A single turn carries every row of the set below to another of its rows. Some are shown first; where does it send the rows asked next?
Zoz: [ -4,   0,   0, -23,   7,  10,   5, -13,  18,  14, -29,   9,  -8,  24,  -8,
  -2,  17,  -2, -14,   3,  37]
pubim: [ 26,  -2,   6,  13,   5,  -9,   3,   4,  11,  15, -12,   9, -26,  38, -11,
   6,   0,  -9, -22,   4,  -1]
rok: [ 12,  -2,   8,  -8,  -4, -10,   2, -27,  12,  13,  -8,   5,  19,  29,  -8,
  33,  10,  -9, -26,   4,  53]
Zozez: [ 32,  -3,   4,   8,  -4,  -2,   4, -25,  15,  14,  -3,  10, -14,  28,  -1,
   2,  -5,   2,  18,   6,  27]
Ren: [  9,   9,  12, -11,  -7,  -9,  -5, -15,  28,  10,  -9,   6,  25,  51,  -8,
  23,  10,  -1, -14,   7,  41]
ruz: [ 27,   1,  -1,  -7,   5,  -2,   5, -12,  23,  14, -14,  15,  -5,  28,  -9,
   0,  -3,  -6,  19,  10,  27]
vago: [  9,  -1,  12, -21,  13,   0,   0,  -3,  15,  18,  25,   6,  16,  27,  -6,
 -16,   8,   0,  -2,   2,  31]
vem: [ 14,  -6,   2,  -9,  -5,  -9,   8, -11,  13,  17,   7,  -4, -12,  27,  -4,
  21,  12,  -6, -12,   3, -26]
kitu: [ 23, -11,  -5, -10,   0,  21,   2,  -3,   6,   7,  -2,  11,  27,  16, -11,
 -14,  12, -13, -37,  -3,  15]
zos: [  9,  -6,  -2, -13, -40,  -4,  11,  -8,   5,  14,  -9,   9, -11,  23,  -4,
  10,  13,  -3, -31,  -5,  48]
Sos: [ -1,   6,  13,  -3,  -8,  10,  -4, -21,  21,  13, -10,   3, -14,  48,   3,
 -10,  15,  16,  -3,   2,  24]
Pofu: [ 14,  -7,  16,  -7,   5,   1,   1, -17,   6,  18,  36,   1,   8,  23,   1,
 -13,   7,   5,  -5,  -1,  32]
Zoni: [  5,  -8,   7,  10, -18,  -4,   4, -11,  15,  11,  40,   7,   3,  28,  -5,
  -3,   8,  -7, -28,   6,  43]
Sek: [ 16,  -8,   1, -15, -28,  -8,   9, -28,  12,  12, -14,   4,  -4,  23,  -9,
  31,  13, -10, -29,  -1, -10]
tig: [  5,   3,  -2, -22, -37,  -4,   6,   7,  19,  12, -14,  13,  -3,  36,  -7,
   3,  14,  -2, -23,  -1,  39]
sagu: [ 13,  -2,   7,   0,   3,   0,   7, -14,  25,  17,  19,  14,  46,  28,  -9,
   1,   9,  -4, -21,  -5,  19]
pez: [ 25,  -5,   4,   7,   9, -10,   6,   5,   9,  16, -17,  11, -25,  31, -15,
   8,   0, -14, -25,   4,   2]
rivub: [ 16,  -4,   5, -11, -31,  -8,   5, -25,  18,  11, -10,   3,  -4,  35,  -7,
  26,  11,  -5, -23,   1, -17]
segip: [  9,   0,   5,  -6, -48,  -3,   4,  -6,  15,  12,   0,   7, -12,  41,   2,
   3,  12,   8, -21,  -4,  38]
pigi: [ 24,  -4,   2,   0, -10,  22,  -5,  -2,  14,   5,   9,   7,  25,  37,  -3,
 -22,  10,   0, -26,  -2,   3]
fopel: [  1,  -2,   5,  11, -34,  10,   5, -27,  16,  16,  10,  12, -14,  23,  -6,
  23,  10,  -6, -24,   1,  -8]
guka: [ -6,   9,   0,  -8, -26,  10,   3,  -6,  32,  15,  -4,  19,  -2,  32, -15,
  16,  12, -12, -16,   7, -13]
deg: [ 28, -16,   2,   9, -12,  20,   1, -18,  -1,   8,  14,   4,  16,  19,   0,
 -12,   9,  -4, -37,  -7,  14]
mezu: [ 17,  -6,   9,   8,  -3,  -1,   8, -24,  19,  17,  28,  11,  41,  27,  -5,
   4,   7,  -1, -23,  -7,  19]
Guk: [  3, -10,   8,   0,  -6,  10,   6, -38,   2,  17,  -9,   1, -22,  19,   3,
   3,  14,   6, -20,  -3,  40]
divo: [ -3,  -4,  -5,  -9, -21,  10,  11, -17,  16,  17,  -8,  18,  -6,   6, -16,
  27,  12, -23, -31,   4,   2]
Kif: [ 12, -11,  10, -19,  14,   1,   6, -12,   4,  20,  26,   6,  12,  10,  -6,
 -10,   8,  -6, -11,  -1,  39]
gud: [ 31,  -8,  -4,  -3,   4,  -2,  10, -23,  11,  15, -12,  13, -12,  11,  -8,
   8,  -4, -10,  11,   7,  37]
ripad: [ 12,  -7,  -2, -16,   1,  -9,  10,  -6,  14,  17,   0,  -1,  -8,  20,  -8,
  22,  12, -12, -15,   4, -23]
Zeli: [ 13,  -3,   0, -22, -25,  -8,   7, -20,  20,  11, -18,   6,   1,  31, -12,
  28,  13, -11, -24,   1, -14]
Bof: [ 16,   2,  17,   7, -17,  -9,  -4, -32,  16,  12,   5,   1,  14,  46,   1,
  27,   9,   5, -18,   3,  44]
Riter: [ 15,  -9,   5,   1,   3,   0,  11, -21,  16,  17,  20,  13,  43,  17,  -9,
   6,   9,  -7, -27,  -7,  24]
pofup: [ -1,   1,   4,  -4, -12,  -3,   0,   7,  29,   9,  29,  12,  14,  39, -12,
 -10,   9,  -9, -21,  11,  37]
sufuf: [ 15, -12,   0, -11,  -2, -10,  12, -14,   7,  18,   5,  -3, -13,  16,  -5,
  25,  11, -11, -17,   3, -20]
Vef: [  0, -10,  -1,  -8,  -6,  -4,   8,   0,  18,  11,  24,  12,  11,  17, -15,
  -1,   9, -20, -33,   9,  50]
Femat: [ 27,  -8,   5,  14,   4,  -9,   6,  -2,   5,  16, -11,   8, -30,  29, -10,
   9,   0, -11, -26,   3,   4]

sagu -> Riter
Sek -> rivub
zos -> segip
And these:
pez -> Femat
deg -> pigi
Bof -> Ren
Zozez -> ruz
sufuf -> vem
Sos -> Zoz
guka -> divo
Kif -> Pofu
Vef -> Zoni

